In the data rows, the value 128 means zero.
Here is a table of points, one per row:
[144 113 135 107 145  76 104 255 122  75 110 137 108 134  96 147  73 105
  75 125 117 146 166 169 158  50 135  93 150 118 219  44 148  94 186 149
 220  86 168 116 156 134 130 125 136  71 108 105 122 122  98 158  92 105
 142 115 129 127  96 161 175 104 113 159]
[ 73 104  33 163  68 155  28  98 180 190 146  90 139  58 201  91  78 135
 164  52 128  71 100 127 185 133 170 110  39 207  86  89  68 119 122 219
  67 151 180 255 192 141  80  84 118 135 150 135 185 151 164 146 175 123
 185 144 107 140 171  62  45  96 113  97]
[129 101  30 104 122 139  53 175 122 100 116  96 125  94 111 141  59 131
  94 103  71  99 165 202 201 106 112 140 100 177 193  60 139  80 191 139
 164  93 146 207 128  85   0 123  99 115 130 151 158 116 121 167 184 164
 166 124 134 101 101 156 126  87 125 149]
[145  80 133  80 145  46  99 125 110 114 128 138 120  62 130  98 126 125
 110 116 105 100 115 159 189 181  31 115 128 194 148  56 125 184 157  82
 129 106 116 135 127 143  95 110 101 111 110 171 151 132 113 182  52  57
 131  74  87 112 119 100 185  78 137 120]
[107 120 101 171 128 112 110 153 106 174 166 124 170 107  92 115 123  93
 159 172 125 100 126 171 176 138 130 122  53 148 160 105 110  96 170 128
 196 118 155 234 119 128  24 162 117 141 129 126 178 139 141 104 144 167
 155 161  94  91 182 119 114  76 129 142]
[149 127 137 119 140 152  90 218 114  86 143 123 147 108 184 115  90 112
 139  66 147  86 128 161 158 101 137 100 107 175 166  86 142 108 148 160
  95 142 122 131 157  95  62  69 189 141 125 109 142  76 101 150 193 166
 129 144 128 181 147 116 135 103 130 137]
[136 132  80  90 139 113 193 189 117  97 125 157 111 192 148 153  76  65
 189 105 124 167 151 138  87 129 122 103 165 139 178 137 206  77 142  89
  87 155 142 202 165 143  82 191 144 125 109 110 124 114 176 157  99 171
 136 118 167  86  65 193 147 142 117 130]
[141 136 137 112 145 136 184 109 109 134 123 106 126  68 140 152  92 184
 155  66 175 163 123 176 129 172  53 118 133 132 184 207 155 140 166  79
  82 190 104 123 112 108 168 182 110 145 131 128 168 108 168 103  64 113
  84 148 120 179 119 197 127 123 139  87]
[121  98 158  45 123  74  58  58 124 116 125 145 130 154  48 188 178 130
 102  74  96 106 137 103 129 128  93 143 168 126 191 105 103 137 156  75
 205 118 106 101 119 212  93 104  94 154 142 142 127 148  77 129 102  58
 121 108 116  92  74 136 132 152 102 126]
[113 137 184 255 158 173  79   0 132 216 125 146  99 167 191  93 197 124
  47 198 166 156 112  65 129 119 157 141 123  83 107 131 119 139  98 100
 158 107 148 113 167 137 182 137 148 109 130 194  57 153 151  74 117 136
  89 102 144 146 130 103 135 156 146 125]
[150 167 189 162 151 115 121  43 145 130 129 180 122 131 199 144 210 135
 125 168 139 167 139 105  69  82 117 130 127  73  77 180 121  99  92 119
  79 138 136 112 131 112 212 180 146 179 156 150  70 110 123 117 120 151
  58 100 120 129 157 115 115 212 131 133]
[115 102 158  94 109  88  47 167 167  73 132  98 130  57   5 102  64 106
 135 109  78  67 125 133 114 174 187 130 120 178  79 112 143 215  90 154
 195 107 141  67 121 134  34  28 108  96  78 149 154 107  75 249 164 148
 120 120  57 161 129 117  97 167 120 109]
[ 81 153 160 146  97 127 110  83 146  85 118 132 115 129 247 166 170  93
  70 222  78 120  62  47  72 100 110 136 173  99 119  84  45  90  66 133
  97  98 124 145 164 159 123  96 117 123 131 102  61 210  95  87 118 110
 113 130 159 159  98 107 154 196 132 137]
[143 118 192 124 160 143 165 223 103  50 131 128 105 115 120 105 142 150
 116 100 168 161 158 109  96 133  74 105 155  92 107 125 140 144 130  54
  83 123 115  41 115 123 193 166 143 166 133 119 175 129 163 146  61 111
 121 135 132 151 108 150  97 144 155 109]
[137 109  86 109  96 176 111  76 104 238 132  79 154 170 152 152 186 113
 120 124 131 131 131 119 159  89 191 158 115 106 150 172 135  79  83 142
 144 210 118 232 184 117  90 116 114 100 197 138 145 159 157  50 191 138
 106 135 159  59 136 147  97  74 104 133]
[151 139 255 159 146 138 193 208  85 129  95 159 140 143 153 111 211 192
 119  91 198 180 108 169  54  99 137 122 125  50  64 206 207 209  94  83
 112  62  75  34  62  91 201 186 143 182  79 107 133 134 173 117  63 115
  90 127 113 174 118 215 199 111 138 122]
[ 90 118 116 107 116  30  66 100 170 137 159 153 146 122 139 109  93 141
 107 158 101  75 113 126 181 140 119 139  70 173  32 104  60 185 134 130
 219  33 179  88 104 186 178 234  80  68 133 133 182 137 105 205 181 111
 174  89  79 117 179  41 109   6  88 158]
[160  66  84   4 129  44 143  61 187 130 102 142 104 207   0 146  51 139
 211  99  19 149 191  75 113 176  78 177 233 193 197  73 149 173 161 158
 199 126  97 154 136 193   0 130  61  88 112 105 102 161  48  81 137  43
 159  97 179  50 114 194 107 209 134 112]
[133 111 158 159 151  97 104 182 134  87 113 167 101 102  45  81 142  61
  70 216 138 102 129 135  62 166 159 124 112 139  74 116  88 173 112 165
 108  84 128   0 122 159 118 128 166  65  70  91 117  65  81 192 115  80
  95  52 136 174 112  80 139 113 101  93]
[123 127 160 154 114 110  96 140 111  80 185 108 139  60 112 114 144 173
  92 112 142  99 120 152 214  70 168 109  97 148  48 169  68 116 127  86
 200 108 116  83  82 105 111  77 101 191 141 140 170  94 196 141 125 207
 115 148  68 136 170  84 143  75 121 147]
[116 141  94 138 116 196  75 120 126  65  87 129 116 181 165 142 152 120
 180 203  97 106 101  98 141 143 139 137 151  71 180 142 152 125 102 153
 181 151 135 102 160 105 202 144 172 127 137 145 105 152 146 134 184 106
  97 129 154  68 122 127 115 156 107 175]
[140 162 116  66  90 106 194 126 164  78 136 177 151 206 158 163 118 160
 177 121 118 109 168 116 117 176 154 155 153 137 167 173 107  86 173 153
 115 170  92 224 131 135  66 120  77  97 156  95 135 149  97  58 129  95
 133 114 199 157  62  93 119 149 150 108]
[149 104 175 152 143 113  89  91 135 108 119 167 115 174  79 133 185 121
  55 147 119 131 134  82 110 106  67 119 168  96 105 126 100 168 142  92
 150 118 172 136 135 157 171  89 101  86 124 103  70 145 128 118 123  80
 117 135 135 181 132 162 207 164 124 157]
[165 147  71  99  64 140 205 208 127  90 157  83 166 152   0 120  55 146
 174  77 144  76 167 195 112 171 167 130 100 176 122 133 169  65 207 207
 165 152  84 127 107 128  48 179 153 100 148 137 150  67 117 182 157 198
 176 152 128  60 149 134  97  76 135 113]
[109 145 195 108 131 111  42  86 179 185 164 180 127  78   0 105 124 108
 165 121 100  99  89 129 154 204 118  81  82 221   0  59  84 197 164 157
  45  64 137  77 126 152 130 168  78  93  52 134 192  94  92 163  73 112
 139 134  90 196 137  65 108  75 115  95]
[101 151  77 182 103 203  98   0 126 156 119  91 124 153 231 116 128 123
  82 231 125 149 136  68 172 113 137 148 142  67 161  75 158 106 118 172
 109 161 188 255 132 105 167 209 134 132 197 125  76 174  98  90 196 183
 141 132 136  52 160  60  40 145 117 120]
[ 87 150  14 143 104 250 177   6 146 184 117  77 129 151 124 120  87 101
 198 208 123 165  97  95 103 107 198 169 168 123 188 171 188 105  92 139
  64 171 185  71 223  75 146 180 181  64 178 163  84 148 139  84 181 154
 136  90 198   0 192 138  33 240 105 103]
[174 115 101  73 142 117 205 206 121 113 104 141 128 108  70 161  92 160
 169  61 106 188 119 170 122 185  70 137 157 188 166 185 196 129 136  79
 216 115  64 101  62 137 119 113 130 134 113 109 138 148  96 150 151  70
 134 120 124 174 100 188 122  86 147 105]
[108 169 170 114 135 133 162 175 114 116 110 102 138 122 212 126 186 135
  88 146 155 180 150 140 150 156 137 110 102  70 122 238 123 110 115 109
  95 131 118  86  91 121 239 147 113 187 141 131 133 113 149 120 163  83
 134 148 149 156 159 143 162 116 139 118]
[ 98 118 114 132 165 114 102 157 127  97 125 168 119 136 129 154 179 130
 111  98 117 121 139  69 127  62 122 127 162 136 135 115 117 128 118 169
 191 141 145 170 135 173 137   0 112 145 141  98  84 171 107  82  85 203
  93 111 121  87  81 121 127 205 152 142]
[134 157 102 196 145 163 172 191 129 130 142 109 134 146 255 161 182 145
  88 183 118 133  49  38 107 116 203 118 131 109  85 112  96  99 157 153
   5 166 138 172 111 131 247  90 161 165 168 127  51 123 125  51 119 148
 118 166 102 125 144  72 147 248 149 146]
[132 132 169 175 189 157 165 105 102 168 121 134 106 137 184 117 138 106
 173 115 183 155 100 135  85  82  79 161 141  78  86 159 139 137  65  65
  79  80 131 118  47 103 226  92 133 179 132 152  95 123 151  79  89  97
 138 160  96 201 130 113 161  88 128 141]
[112 152  94 172 113 220 255 100  71 212 144  90 136 147 188  70 137 181
 166  61 220 156 127 193 114  86 129 111 117  60 164 233 176  64  85 112
  56 229  90 166 141  35 166 191 195 179 140 142 147 124 223  43 174 187
 142 188 119  80 167 145 116  93 120 148]
[143 112 115  75 124 126 183  88 124 154  95 103 102 132  70 123 117 147
 175 108 127 161 166 163  95 173  84 149 132 138 166 121 169 127 124 134
  80 178 115  39 142 121 107 113 137 116  97 139  99 145 138 148  54 157
 151 149 141 134 137 190  96 133 141 151]
[153 161  88  59 107 125 182 160 124 146 127 110 143 143  71 156  89 198
 194  96 131 127 140 156  57 173 170 129 132 111 200 146 127  70 112 153
 143 145  67 202 122 120 120  62 156 155 127  80 181 111 135 101 168 119
 152 184 210 118  70 185 163 103 133 113]
[150 132 221 254 155  89 112 190 106 168 138 138 140  62 194 117 136  18
  17 156 181 108 128 120 165  69 154 113  73  77   0  58  37 235  74 118
  75  82 131   0  81 102 156 123 139 145  61 125 146  58 144 250  67 142
 120 125  79 255 139  79 218 106 168 147]
These points spread out most along one direction. Take the direction at right angles to it along which they spread out most. Then take the direction at right angles to both along which they spread out most. Go by this last direction. For each point below, how far along it does it lie, from 0 to 99? 50 is the average, and the first point above lies past it. One standard deviation of the points above along it is 16.
[143 112 115  75 124 126 183  88 124 154  95 103 102 132  70 123 117 147
 175 108 127 161 166 163  95 173  84 149 132 138 166 121 169 127 124 134
  80 178 115  39 142 121 107 113 137 116  97 139  99 145 138 148  54 157
 151 149 141 134 137 190  96 133 141 151] 66
[116 141  94 138 116 196  75 120 126  65  87 129 116 181 165 142 152 120
 180 203  97 106 101  98 141 143 139 137 151  71 180 142 152 125 102 153
 181 151 135 102 160 105 202 144 172 127 137 145 105 152 146 134 184 106
  97 129 154  68 122 127 115 156 107 175] 45
[112 152  94 172 113 220 255 100  71 212 144  90 136 147 188  70 137 181
 166  61 220 156 127 193 114  86 129 111 117  60 164 233 176  64  85 112
  56 229  90 166 141  35 166 191 195 179 140 142 147 124 223  43 174 187
 142 188 119  80 167 145 116  93 120 148] 68
[121  98 158  45 123  74  58  58 124 116 125 145 130 154  48 188 178 130
 102  74  96 106 137 103 129 128  93 143 168 126 191 105 103 137 156  75
 205 118 106 101 119 212  93 104  94 154 142 142 127 148  77 129 102  58
 121 108 116  92  74 136 132 152 102 126] 52
[134 157 102 196 145 163 172 191 129 130 142 109 134 146 255 161 182 145
  88 183 118 133  49  38 107 116 203 118 131 109  85 112  96  99 157 153
   5 166 138 172 111 131 247  90 161 165 168 127  51 123 125  51 119 148
 118 166 102 125 144  72 147 248 149 146] 40
[136 132  80  90 139 113 193 189 117  97 125 157 111 192 148 153  76  65
 189 105 124 167 151 138  87 129 122 103 165 139 178 137 206  77 142  89
  87 155 142 202 165 143  82 191 144 125 109 110 124 114 176 157  99 171
 136 118 167  86  65 193 147 142 117 130] 67
[143 118 192 124 160 143 165 223 103  50 131 128 105 115 120 105 142 150
 116 100 168 161 158 109  96 133  74 105 155  92 107 125 140 144 130  54
  83 123 115  41 115 123 193 166 143 166 133 119 175 129 163 146  61 111
 121 135 132 151 108 150  97 144 155 109] 72
[ 73 104  33 163  68 155  28  98 180 190 146  90 139  58 201  91  78 135
 164  52 128  71 100 127 185 133 170 110  39 207  86  89  68 119 122 219
  67 151 180 255 192 141  80  84 118 135 150 135 185 151 164 146 175 123
 185 144 107 140 171  62  45  96 113  97] 16
[174 115 101  73 142 117 205 206 121 113 104 141 128 108  70 161  92 160
 169  61 106 188 119 170 122 185  70 137 157 188 166 185 196 129 136  79
 216 115  64 101  62 137 119 113 130 134 113 109 138 148  96 150 151  70
 134 120 124 174 100 188 122  86 147 105] 79
[107 120 101 171 128 112 110 153 106 174 166 124 170 107  92 115 123  93
 159 172 125 100 126 171 176 138 130 122  53 148 160 105 110  96 170 128
 196 118 155 234 119 128  24 162 117 141 129 126 178 139 141 104 144 167
 155 161  94  91 182 119 114  76 129 142] 38
[144 113 135 107 145  76 104 255 122  75 110 137 108 134  96 147  73 105
  75 125 117 146 166 169 158  50 135  93 150 118 219  44 148  94 186 149
 220  86 168 116 156 134 130 125 136  71 108 105 122 122  98 158  92 105
 142 115 129 127  96 161 175 104 113 159] 56
[109 145 195 108 131 111  42  86 179 185 164 180 127  78   0 105 124 108
 165 121 100  99  89 129 154 204 118  81  82 221   0  59  84 197 164 157
  45  64 137  77 126 152 130 168  78  93  52 134 192  94  92 163  73 112
 139 134  90 196 137  65 108  75 115  95] 36
